In the data rows, zero lies at 4.5, halfway between 4 and 5.
Here are some points, one per row:
[3 6 1 5 6 7 5 5 1 6 2 3 4 1 5 5 7 3 2 6 8 6 5 8 4 7 5 7 4 6 4 6 7 3 7 7 5 7 6 1 9 6 5 5 5 3 4 7]
[7 0 3 6 6 2 0 6 4 4 6 5 8 4 2 5 5 5 4 2 6 3 6 6 3 3 7 4 5 6 3 4 3 4 4 4 9 5 6 5 6 4 2 6 3 2 5 9]
[7 5 3 4 4 6 5 7 4 6 5 6 5 2 5 2 6 5 4 6 4 4 2 1 4 6 6 3 4 3 2 7 5 6 3 3 2 5 6 3 4 6 6 7 3 3 1 3]
[5 4 5 5 4 3 3 3 4 6 3 9 4 6 7 5 2 2 7 6 5 5 7 5 2 4 2 4 8 5 6 6 5 5 2 5 5 4 1 4 3 7 4 5 2 7 4 6]
[4 5 4 4 4 5 5 3 6 4 8 4 2 4 3 4 4 5 3 3 2 3 9 7 4 2 7 5 4 5 6 6 3 7 6 1 2 5 4 2 4 6 7 2 4 3 5 5]
[7 3 4 5 6 3 5 6 3 3 6 5 1 6 3 2 4 5 5 3 4 7 2 3 3 4 4 4 3 6 8 3 4 6 4 7 3 3 4 3 9 4 5 5 8 2 4 5]
[3 2 6 5 7 3 4 5 3 3 4 3 4 2 5 5 5 5 6 8 4 4 4 6 2 7 5 4 4 5 5 4 6 6 6 3 5 6 0 3 1 1 2 6 7 1 5 3]
[2 7 7 3 7 5 4 9 3 6 7 7 5 3 4 5 6 5 7 5 3 6 4 6 2 4 6 5 4 2 2 3 5 4 5 4 6 4 2 7 7 3 4 4 5 6 4 5]
[3 4 3 4 5 3 2 2 4 9 3 5 1 7 2 8 5 6 6 4 2 5 5 5 3 6 5 3 4 2 5 4 3 1 2 5 6 5 4 5 4 6 6 5 2 0 2 3]
[5 4 1 5 5 5 6 1 2 4 7 3 5 4 7 9 6 3 6 2 2 0 4 2 4 3 4 6 7 4 3 5 6 4 5 4 6 5 5 4 6 4 4 5 5 5 4 3]
[3 4 5 6 2 5 6 4 4 6 4 3 8 4 5 3 4 5 7 4 4 5 5 5 3 5 6 6 5 8 5 5 5 3 7 6 3 3 3 7 3 7 4 4 4 5 2 5]
[6 3 5 9 3 4 4 5 4 7 3 4 7 5 3 7 3 5 3 4 5 5 6 6 1 4 1 3 2 0 7 5 7 6 5 2 2 2 5 2 7 3 5 5 6 6 3 4]
[2 4 5 4 5 4 7 3 5 7 4 4 1 6 6 7 4 5 5 5 6 5 2 2 2 5 4 5 3 5 6 6 7 5 4 6 4 6 7 5 4 2 3 4 4 6 8 8]
[4 6 6 5 4 4 3 6 7 5 4 4 5 5 8 6 3 2 5 6 5 2 5 3 4 5 5 6 2 7 5 1 4 3 5 5 2 5 5 6 5 3 6 4 2 2 4 4]
[4 3 2 5 6 8 8 5 4 4 2 8 4 5 4 3 4 2 8 6 7 5 8 5 7 6 4 6 4 4 6 4 5 5 3 0 6 5 7 9 6 3 4 7 7 3 5 6]
[5 6 4 5 5 3 5 4 7 3 4 6 3 5 5 6 3 5 6 3 6 7 6 5 5 5 5 4 4 3 1 2 4 3 7 4 5 6 6 1 5 7 2 6 6 5 5 5]
[3 4 5 5 2 6 2 2 4 0 3 7 6 4 5 5 9 7 6 7 7 3 4 6 1 5 4 3 3 4 5 6 5 4 2 3 4 3 5 3 6 5 6 7 4 3 7 4]
[3 5 3 5 2 5 5 6 6 4 3 4 4 3 2 4 4 6 6 4 5 5 2 5 6 6 3 5 5 5 3 4 5 5 5 1 6 4 7 3 1 5 5 4 4 6 4 4]
[5 2 4 3 6 3 8 3 6 7 4 5 8 9 8 2 5 6 6 4 7 4 3 8 5 3 7 3 5 3 4 3 4 6 3 4 2 6 7 3 6 2 5 3 4 4 4 4]
[6 3 3 5 3 5 7 7 3 5 6 5 4 4 4 4 4 5 4 6 7 4 4 5 4 5 2 6 2 2 2 5 4 4 5 4 4 5 7 7 4 6 2 4 1 2 6 5]
[6 6 4 6 3 7 4 3 5 5 4 8 6 4 5 3 3 5 4 3 3 4 1 3 6 5 6 8 4 3 7 1 5 4 3 6 6 4 2 1 4 6 3 3 6 3 6 5]
[5 3 5 5 5 4 5 7 3 6 1 5 3 3 7 2 5 4 1 3 3 5 6 4 6 4 3 5 5 1 5 5 4 1 6 4 6 6 3 5 4 5 6 2 7 3 6 6]
[5 5 4 9 6 0 6 1 4 3 3 8 6 3 4 3 6 7 3 5 1 7 6 3 3 3 5 8 0 5 4 5 4 4 6 4 6 6 4 5 4 1 6 7 2 7 1 5]
[6 6 5 5 4 5 2 3 6 4 5 5 4 4 4 4 4 1 4 5 2 4 2 6 5 5 4 1 6 5 7 8 4 4 7 5 7 6 8 5 5 2 8 4 6 5 5 7]
[1 6 5 9 7 4 3 4 0 5 3 3 5 4 4 6 5 5 6 6 5 4 3 4 7 0 6 2 3 5 7 3 3 5 3 4 6 6 5 5 4 8 6 3 4 6 1 6]
[5 4 7 2 4 6 4 4 5 3 4 5 6 3 3 6 5 3 5 4 4 4 4 3 3 5 4 6 1 4 6 5 3 3 6 5 4 4 6 6 5 5 4 2 5 5 3 4]
[5 5 3 2 5 3 4 6 3 1 1 3 2 4 3 5 5 4 2 2 3 2 4 5 5 5 5 4 2 4 6 4 5 5 1 3 3 6 4 7 5 5 2 5 2 8 6 5]
[5 6 0 3 4 3 4 4 3 5 4 3 5 5 4 4 7 5 4 8 4 3 6 3 1 4 4 4 6 3 5 2 0 5 8 5 3 2 5 5 4 4 5 5 6 6 5 8]
[6 7 3 0 8 6 3 5 6 4 1 3 8 6 4 6 4 8 6 4 5 5 7 1 3 5 2 3 3 7 6 7 5 5 5 3 6 7 4 4 4 4 5 4 6 4 2 4]
[2 3 6 4 4 5 5 7 4 4 3 3 7 5 7 3 4 3 3 4 3 3 4 2 3 4 5 4 4 5 1 4 4 7 5 2 8 4 2 4 7 7 6 6 5 5 5 6]
[3 4 6 7 5 4 5 2 7 6 5 3 4 1 7 4 4 8 3 7 4 4 6 4 5 9 4 4 5 4 5 6 2 7 1 5 8 1 6 5 5 5 3 4 5 5 3 5]
[6 5 4 3 5 3 4 4 8 5 6 1 6 7 5 4 9 2 4 5 6 7 3 7 5 1 3 9 4 3 6 7 5 5 3 3 5 4 4 6 3 8 7 7 7 4 6 4]
[4 4 4 4 3 2 6 4 5 5 6 7 4 4 3 3 6 4 5 3 7 3 4 2 5 4 5 3 5 6 5 7 4 4 7 4 5 5 2 4 4 4 4 3 3 3 4 5]
[6 4 4 5 3 6 6 5 3 5 5 5 5 6 4 5 3 5 4 3 5 5 6 7 5 6 6 5 4 6 4 6 5 5 5 6 4 4 1 7 6 5 5 5 4 5 4 4]
[6 5 5 5 5 2 5 6 3 2 4 3 3 7 7 2 6 5 6 5 3 3 6 6 3 5 3 4 6 6 5 4 5 4 6 7 6 5 7 4 5 6 5 5 3 4 5 1]
[2 3 4 2 4 4 6 4 5 5 2 6 8 1 1 6 7 3 2 5 4 6 6 4 5 3 4 4 8 5 5 1 5 5 4 7 4 4 5 4 5 3 6 4 3 3 5 3]
[5 6 4 4 6 5 2 4 6 7 6 4 2 4 5 3 4 5 3 5 5 3 5 4 6 2 4 3 3 6 4 3 6 4 5 3 4 3 2 5 8 4 5 7 3 4 6 5]
[5 3 4 3 5 5 5 4 3 6 4 4 5 6 3 5 5 6 4 5 3 4 6 5 5 6 8 5 5 4 4 6 6 5 3 5 5 4 6 4 3 4 4 4 6 8 6 5]
[2 5 2 6 7 3 4 7 7 2 6 4 7 5 5 6 4 5 5 6 4 6 4 4 8 6 5 4 5 4 5 9 2 2 3 5 0 5 3 6 6 4 3 5 5 4 5 6]
[6 5 1 4 7 7 3 5 5 4 4 6 6 5 7 7 2 5 2 5 5 4 2 8 5 6 3 5 3 6 3 3 3 5 5 5 5 5 3 5 3 3 7 4 4 6 5 3]
[6 5 4 1 5 2 3 2 0 3 7 4 7 5 4 4 1 5 6 7 3 8 4 3 6 9 4 7 5 2 7 5 6 8 6 2 5 6 6 4 7 5 6 5 1 3 7 5]
[6 4 4 3 3 5 3 8 5 5 4 6 3 5 4 5 5 7 4 6 4 4 4 6 6 3 6 4 7 6 6 3 8 4 7 4 4 3 6 5 3 4 4 7 4 7 4 5]
[3 3 6 5 5 4 2 3 5 7 3 5 4 4 5 3 3 6 3 3 4 8 2 6 1 3 5 7 9 7 6 6 0 3 4 0 2 7 6 5 9 5 2 4 5 7 4 1]
[5 4 4 5 5 5 6 3 4 3 2 4 5 8 3 5 3 2 3 9 5 5 5 3 6 4 8 3 2 5 3 6 3 3 5 5 7 2 5 4 5 5 4 5 4 5 8 0]
[3 4 4 4 4 5 7 5 5 1 5 3 3 6 2 4 5 3 5 5 6 6 4 4 3 7 4 6 6 5 3 3 4 2 1 4 5 5 4 2 5 4 8 3 3 6 3 7]
[8 2 5 5 6 4 5 4 0 4 6 3 4 2 5 7 5 4 5 5 7 8 5 3 6 3 3 4 4 8 4 4 4 2 3 2 3 2 5 3 2 3 6 3 5 5 5 4]
[5 8 7 9 5 6 3 7 4 5 3 4 4 6 3 5 5 3 3 4 4 6 7 2 3 5 7 7 8 4 3 5 6 5 3 5 2 7 6 5 3 3 4 5 4 3 6 5]
[4 6 7 5 4 3 2 2 3 6 2 5 5 6 3 3 7 5 6 0 5 3 4 5 8 8 2 5 5 6 2 5 3 6 5 4 4 2 4 5 6 3 5 5 6 4 6 5]
[5 4 4 4 8 4 3 2 5 7 5 4 6 3 2 0 5 0 6 5 3 4 6 5 4 5 3 3 3 5 3 4 7 2 4 5 3 4 6 3 5 7 2 4 5 6 5 4]
[6 6 7 2 6 6 4 3 3 5 5 7 4 3 5 3 6 6 4 5 8 3 6 5 4 5 4 5 3 3 5 4 3 6 3 7 4 7 4 3 4 3 4 5 4 6 5 4]
Along one direction, these points spread out more than along any other. How many in every 100 of the points above lie lower along it than each point below? Round to a whole number. More than half of the points above lie lower than the first one.
[2 4 5 5 9 7 5 3 3 4 2 6 5 4 3 3 1 7 6 3 2 5 4 4 2 1 2 6 4 5 2 7 3 5 4 8 3 2 5 4 2 5 7 6 2 3 7 6] 18
[5 2 9 3 3 5 5 3 4 4 6 3 4 4 3 6 2 4 5 5 4 3 5 5 7 4 2 5 6 2 4 4 2 4 6 7 3 7 4 4 6 6 4 9 6 5 2 7] 28
[5 9 6 2 5 0 5 4 3 3 3 4 5 2 3 3 0 4 4 3 7 2 4 6 2 3 7 5 6 3 6 7 5 3 3 4 6 1 5 5 4 3 5 7 6 3 3 4] 20
[8 7 7 5 6 6 9 7 4 7 3 3 6 4 3 6 8 4 6 4 2 4 3 7 5 6 4 5 3 6 7 6 0 4 4 2 6 3 4 1 6 3 2 8 0 4 6 6] 60
[2 5 3 5 4 1 5 7 5 5 6 6 5 3 4 7 4 4 6 4 5 5 5 5 5 3 2 4 3 6 5 5 4 9 4 7 6 6 5 4 5 5 3 4 6 4 5 2] 34
[1 6 4 6 4 7 3 4 3 5 7 2 6 8 2 1 4 6 4 4 6 4 5 4 4 3 2 4 5 4 6 4 4 3 4 5 7 6 4 4 3 1 2 5 3 5 4 3] 20
[2 4 2 3 0 5 4 5 3 5 6 4 6 3 9 5 5 6 6 3 2 8 7 5 5 4 4 3 3 6 6 5 5 2 2 5 5 4 7 3 4 3 5 8 5 5 7 4] 60
[5 4 5 5 7 6 5 4 7 2 4 3 4 3 6 5 6 8 5 4 5 6 4 4 6 4 4 3 7 2 6 4 6 4 6 6 5 2 5 7 6 5 3 3 2 5 4 3] 46
[2 6 7 4 8 4 6 3 2 3 7 8 5 8 5 6 5 2 0 1 5 7 3 5 4 6 5 2 4 6 7 4 4 6 6 3 4 2 6 5 2 7 2 7 5 3 2 7] 20
[7 8 5 2 2 5 6 3 3 2 3 5 5 7 5 5 5 6 3 8 1 6 4 8 6 2 3 4 5 6 1 4 6 5 2 4 5 4 5 5 6 3 0 2 6 1 2 8] 78
[4 3 3 2 5 5 0 5 4 4 1 3 1 5 6 3 5 0 6 2 5 6 6 5 5 2 7 8 3 2 4 7 3 8 6 6 6 2 5 2 5 1 2 5 2 5 0 6] 28
[8 6 3 6 3 6 6 2 5 4 4 1 4 2 5 4 4 3 6 2 6 8 4 5 2 5 6 1 4 4 4 3 3 7 3 5 5 6 3 8 3 5 4 6 4 4 6 5] 60
